In the rows, zero is written as 128.
One turn sends every row of this set to another row. A few are shown first. Where does it send the rows asked after them?
ruku: [ 81 155 128 114 105 140 140 166 116 102 133 144 152 145 135 169 148 126]
tevab: [108  83 144  95 121 118 140  99 150 155 136 160 123 130  78 179 117 118]
Pipo: [141  89 141  76 131 124 129  90 107 173 136 163 135 135 111 144 132 124]
Tak: [ 87 161 120 127 120 155 134 164 113 108 128 147 147 152 143 169 143 126]
mudoz: [ 83 162 122 129 118 153 140 157 118 105 125 150 151 145 139 177 136 123]
Suv: [142 109 126 110 125 116  93  82 136 140 160 133 136  98  79 139 126 118]
bopi: [141 110 145 124 145 128 145 126 138 190  90 137 119 153 133 117 144 148]
kigir: [141 176 147 161 120  91 129 127 131 125 113  92 147 125 135 131 121 139]
dol: [135 163 131 151 129  88 112 124 103 128 123 102 119 116 153 135 139 124]
zuza: [151 131 132 121 128 112 112 144 161 152 150 105 108 144 120 115 100 151]
Sudep: [ 89 132 146 145 137 119 119  84 114 142  84 147 155 121  88 181 148 125]
nub: [ 76 160 121 124 109 142 135 162 116 100 127 146 147 132 135 172 142 127]
zub: [105  96 144 108 124 122 140  96 162 154 124 158 131 122  71 182 102 125]
zubar: [155 125 113 105 140 114 110 105 105 162 141 140 103 104 150 125 108 129]
Rin: [101  91 132 107 129 122 131  93 148 154 128 164 115 114  80 185 110 118]
zedi: [149 124 121 122 127 117  87  90 142 138 158 124 134  94  84 129 118 126]
regip: [ 77 157 124 119 113 146 126 165 111 107 128 143 147 146 134 164 151 133]
kolu: [ 87 155 126 120 114 151 144 160 114 107 130 150 153 153 141 175 143 121]
vodir: [142 118 129 119 124 119  98  82 149 137 153 129 147  98  70 139 113 126]
ture: [150 108 138 106 118 115 104  88 147 140 161 129 150 111  70 135 125 123]
voti: [144 139 121 133 134 114 102 138 160 150 142 108  98 128 123 120  92 152]
Rese: [135 122 142 142 149 134 145 120 150 186  77 134 126 141 124 121 128 156]
memi: [174 124 149  91 118 111 144 118 135 160 145 123 148 145 126 111 103 141]
Kuz: [ 86 167 123 131 120 158 138 163 123 106 123 144 154 152 138 169 136 131]
guzor: [ 91 159 128 123 116 153 141 166 118 108 129 144 155 161 140 166 141 129]
tur: [132 120 138 136 132 110 180 107 147 166  88 147 115 101 138 156 113 121]
Mim: [154 154 126 134 135 124 127 102 149 153 116 126 141 100 123 127  70 152]
Pif: [ 88 161 129 126 114 153 147 160 124 106 124 145 159 153 135 174 136 126]
Vasuk: [141 112 152 123 123 107 193 113 152 166  96 142 128 120 133 150 118 122]
kiz: [123 121 117 118 151 139 113  75 120 165 106 167 128  93 104 159  99 135]
Bet: [155 124 133 117 122 115  99  94 152 137 158 116 149 108  76 124 115 133]
fas: [137 106 141 120 128 104 181 111 132 170 101 150 108 112 145 153 128 114]
pami: [148 127 121 119 132 111 100 142 147 153 152 110  91 135 131 117 107 146]
Sut: [141 118 154 105 128 134 147  87 151 166 111 150 173 133  83 144  94 148]
fana: [ 75 164 124 128 114 147 127 163 123 105 120 141 153 142 129 164 141 138]
poneg: [ 98 110 153 119 131 110 123  92  94 146 105 149 148 139  98 174 172 112]
rudis: [132 116 130 139 154 133 133 120 133 188  81 142 106 134 137 123 138 147]
Dod: [ 79 163 128 124 105 142 143 164 127  99 125 141 158 141 129 169 137 133]
Pida: [103 123 168 129 122 112 139  94 123 143  96 140 176 150  80 171 154 128]
paz: [ 80 158 131 118 108 145 133 167 120 105 127 140 158 154 127 160 147 138]
tepi: [155 113 129 107 121 112  93  95 138 140 167 120 136 109  85 125 129 123]
tagi: [149 154 152 133 114  82 131 135 113 129 133  94 140 145 143 125 146 127]

fana goes to Dod
zub goes to zuza
And these:
dol goes to Sudep
Bet goes to ture
kiz goes to Mim
Pif goes to guzor
tur goes to Rese

One turn sends every row of this set to another row. A few are shown first. Where does it send the rows asked after them?
G: [142 115 104 129 132 132 117  94 145 134 138 128 173 130 163 128 121 134
 116 114 129 139 165 148 138 106 163 124 160 111 128 163 137]
S: [132 117  97 122 151 125 106  90 147 135 124 136 150 151 160 129 106 111
 113 101 124 122 163 149 138 118 147 119 169 112 110 160 127]
Y: [138 119 143 169 173  61  91 142 189 171 107 164  73  84 142 159 128 142
 131 140 135 173 127 137 102  96 126 152 170 149 120 130  91]
E: [ 68 125 119 190 173  89  96 113 179 151 119 162 152  94 158  67 160 123
 105 140  88 147 126 189 141 107 135 183 162 105 183  98 156]
U: [ 73 122 121 185 183  97 106 129 174 158 122 143 130 126 146  71 147 119
 101 131  73 149 109 196 123 115 135 176 172  88 174  98 171]
L: [114 110 146 155 169  62  91 133 192 165 103 162  89  76 129 172 151 139
 117 144 136 165 129 125  93  97 145 153 159 155 118 122 111]
M: [ 98 147  98 115 153 103  88 132 142 127  99 153 134 100 143  98  93 117
 106  85 108 176 174 182 122  70 149 148 125 124 151 104 157]
V: [138 124 127 126 166  39  77 165 137 132 119 130 122 103 186 119 113 168
 111 106 114 151 162 141 126  97 132 134 166 155 122  99 144]
Q: [116 115 151 160 180  66  89 130 165 171 131 174  79  89 148 162 131 137
 112 128 144 164 116 142  85  99 139 158 156 155 110 145  89]
C: [ 81 128 107 194 198  83 101 123 169 149 116 149 126  99 147  73 147 123
 125 150  89 151 118 200 140 115 144 177 167  89 188 108 166]
H: [118 105  89 128 196  70  81 153 149 173 106 167 116  99 177 113 142 128
  92 127 140 152 149 192  81 102 157 173 158 142 175  87 168]
A: [113 117 110 121 143 115 105  88 137 124 145 125 147 145 180 120 111 122
 111 114 104 130 165 167 141 127 171 130 158 122 128 171 124]
T: [117 110 148 164 165  64 105 143 178 170 109 155  82  93 134 155 143 136
 131 151 152 166 120 124 103 122 134 151 176 159 106 130 109]
K: [124 110  96 148 142 131 114  85 139 125 125 130 161 145 155 115 105 127
 125 107 120 146 153 145 144 111 149 126 157 115 109 168 127]
J: [132 125  86 134 147 123 124  86 162 124 131 128 142 137 168 122  99 129
 120 111 128 139 170 163 141 120 162 114 151 112 126 161 128]
F: [ 64 116 116 193 175 106 100 115 180 156 111 156 121 117 150  67 160 113
 112 151  89 162 112 195 128 117 140 183 165 110 180 109 163]
Z: [ 57 141 138 174 196  93 101 132 154 163 124 146 125  94 145  74 148 122
 102 148  82 157 111 199 142 114 142 187 160  98 167 111 154]
X: [117 113 151 159 158  53  99 144 176 170 119 174  66  91 128 158 133 124
 124 131 149 159 113 136 103  96 127 156 181 145 121 119 110]

X goes to U
T goes to F
H goes to M
And these:
Z goes to A
J goes to Y
L goes to E

One turn sends every row of this set to another row. A few are shown first. Where does it send the rows asked after them?
bomed: [ 96 132 117  92 156 114 126 114 143 136 123 120  84 147  95 126 141 114
 133 151 135 113 149 101 151 119 132 177 117 142 116 123  95]
romap: [149 112 135 123 108 145 124 112 131 143 156 143 134 118  95  97 129 138
 117 168 138 121 151 120 160 139 105  85  79 137 134 141  93]
godo: [143 125 141 143 154 123 123 174 162 139 125 112 113 143 115 126 139 118
 149 106 119  86 108 192 142 154  94  96 109 133 139 123 141]
varan: [135 117 149 100 119  95 102 165 118  92 176 137 160 131 108 116 134 119
 114 130 129 101 118 147 126 132 121 143 139 117  93 138  98]
remub: [ 83 113 150 157 134 164 149 118 153 127 141  93 116  95 150 117 159 156
 131  97 127 101 103 139  86 182 136 136 112 126 128 126 121]
nev: [170 137 141 122 110 101 102 137 117 133 142 144 148 139 133 112 144 140
 137 152 148 143 144 167  93 100  91 118 141 111 146 161 137]
Lozan: [129 119 165 143 136 118 125 165 113 175 132 111 134 118 137 170 126 132
 175 117 121  91 115 104 110 156  93 122 119 136 107 105 153]
vitu: [ 89 137 113 158 163 133 140 146 140 148 114  85  87 104 164 109 155 152
 125 104  94 121 116 125 128 142 140  84 127 138 132 129 158]
zil: [141 152  99 101 169 116 116 155  99  96 145 146  97 111 114 116 159 119
 104 112 110 132  98 125 130 146 148 128 151 104 145 125 105]
Bar: [128 126 138 163 108 139 122 129 125 191 133 116 141 116 157 164  84 139
 165 130 109 123 137 118 115 117 144 106  96 104 145 116 146]
ven: [109 108 165 178 144 161 181 127 135 155 126 117 134 120 153 115 134 143
 173 155 127 127 150 136 133 145 102 121  78 129 148 136 121]
Vube: [127 104 162 150 103 151 141 136 152 117 156  94 104 131 111 137 120 163
 136 155 112 105 138 163 125 171 153 139  82 150 157 131 117]
dezo: [163 107 117 147 134 136 153 138 135 130 167 155 136 131 149 164 116 121
 124 114 103 119 146 187 145 125 137  72 135 151 121 123 119]
bilan: [111 136 114 111 180 149 141 101 123 110 120 115 119 125 151 140 145 155
 130 165 122 145 146  93 145 134 161 135 136 171 112 148 136]
neni: [129 144 108 118 130 127 140 136 107 148 167 162 124 104 135 154 134 135
 129 122 121 146 153  89 144 149 111  77 149 150 155 120 148]
nupef: [114 149 114 100 166 121 110 166  99 102 146 136  92 106 109 115 160 119
 104 112 123 119 102 110 139 159 130 113 152 120 145 114 103]
fuf: [156 104 145 146 125 148 126 105 127 122 105 131 131 132 147 151 120 119
 122 100  98 109 144 196 102 138 131 164  96  92 139 150 104]
zeru: [ 80 133 118 163 106 125 142 114 150 173 135 124  94  97 151 131 131 136
 145 119 124 134 115 124  69 109 136 144 124 103 152  96 122]
mutur: [124 152  86 115 109 133  92  79 118 118 131 126 114 124 118 125 120 123
  85 119 120 124 149 142 115 119 167 148 115 121 113 141  91]
semo: [109 142 155 119 133 125 114 108 154 161 110 120 112 150 125  67 158 124
 120 116 134  97 124 141  99 142  82 155 134 107 114 149 116]
kotu: [146 149 112 108 129 125 132 124 117 156 165 167 130 107 108 132 135 130
 129 123 136 143 145  89 145 151 105  78 133 149 146 130 145]
Kofu: [150 136 135 138 152 131 125 136  74 147 111 140 103 121 173 169 154 135
 136 124 123 134 128 149  70 110 116 131 163 103 128 119 122]
buba: [156 107 138 148 156 131 130 141  71 139 120 132 105 119 165 174 150 131
 140 120 111 121 131 171  73 124 129 143 150 101 132 123 112]
povog: [138 116 109 112 146 130 120  93 174 131 123 139 137 126 129 104 143 107
 128 119 152 111 112 135 128 102 118 157  87 104  99 156  80]
sib: [100 142 119 133 111 107 129 122 135 145 157 110 139  99 140 125 135 128
 128 131 113 141 151  95  94 105 121 164  92  66 129 153 101]
zikot: [ 93 154 138 118 126 108 134 120 107 124 135 116 136 139 131 123 125 117
 150 149 107 129 127  85 115 103 138 173 172 118 104  99 115]
rineg: [102 137 114 126 154 136 166 129 146 132 159 133 109 147 130 123  89 140
 113 136  74 115 144  97 158 123 128 150  98 164 112 118 111]
tese: [139 130  83 136  90 111 121  77 155 123 114 133 145 115 158 149 127 138
 146 127 125 132 125 153 103 111 144 167 110 103 141 131 130]
teb: [ 93  83 140 138 134 130 158 132 133 101 149  89 119 127 103 138 145 130
 110 117  94 100 161 143 158 160 136 123 135 153 120 107  90]
madu: [105 150 121 125 165 137 112  90 169 137 134 128 155 123 126  85 140 108
 116 128 126 131 143 114 169 129 129 131 125 144 160 151  95]
laz: [ 98  99 138 171  96 131 156 132 123 129 113  98  99 138 138 137 122 161
 118 151 108 110 138 166  79 143 127 149  97 118  90 114 117]
liros: [129 116 152 107 107  85 107 161 120 119 173 137 171 131 113 123 130 115
 126 127 124 111 119 126 108 128 134 154 158 115  94 127 100]
tuku: [153  98 126 142 145 125 160 132 127 127 171 153 140 129 130 167 123 109
 120 121  99 113 151 174 154 132 143  94 146 161 113 104 108]
Gok: [148 127 123 149 180 122 131 164 155 132 122 109  96 136 119 120 149 132
 140 114 108  99 103 183 141 152 101  87 119 144 138 123 154]
malo: [155 130 137 125 120 103  99 137 123 149 129 137 135 135 124  96 155 148
 135 134 149 137 134 167  75 122  85 118 143 107 145 169 146]
sav: [140 142 124 157 145 179 147 106 113 124  97 108  92 142 151 123 119 146
 143 134 122 113 115 133 156 151 161 110 109 176 134 115 118]
fal: [160 156  99 126 148 140 132 115  92  84 118 149 119  99 150 108 139 136
 121 158 100 161 115 123 134 104 153 123 111 121 131 146 118]
nepi: [110 136 138 168 111 124 104 115 143 130  86  69 131 113 156 107 170 136
 136 135 145 130 106 134  94 142 144 132 129  92 139 136 106]
beg: [137 114 153 151 157 166 147 134 149 145 156 127 108 122 143 122 111 154
 125 180 125 150 135 124 125 108 160  92  90 159 137 151 108]
Bekis: [112 130 161 130 146 121 126 167 112 159 121 115 128 124 140 174 142 127
 162 105 116  86 113 116 107 164  87 142 129 121 103 101 147]

bilan goes to remub
Lozan goes to liros
And these:
sib goes to rineg
Bar goes to zikot
dezo goes to Kofu

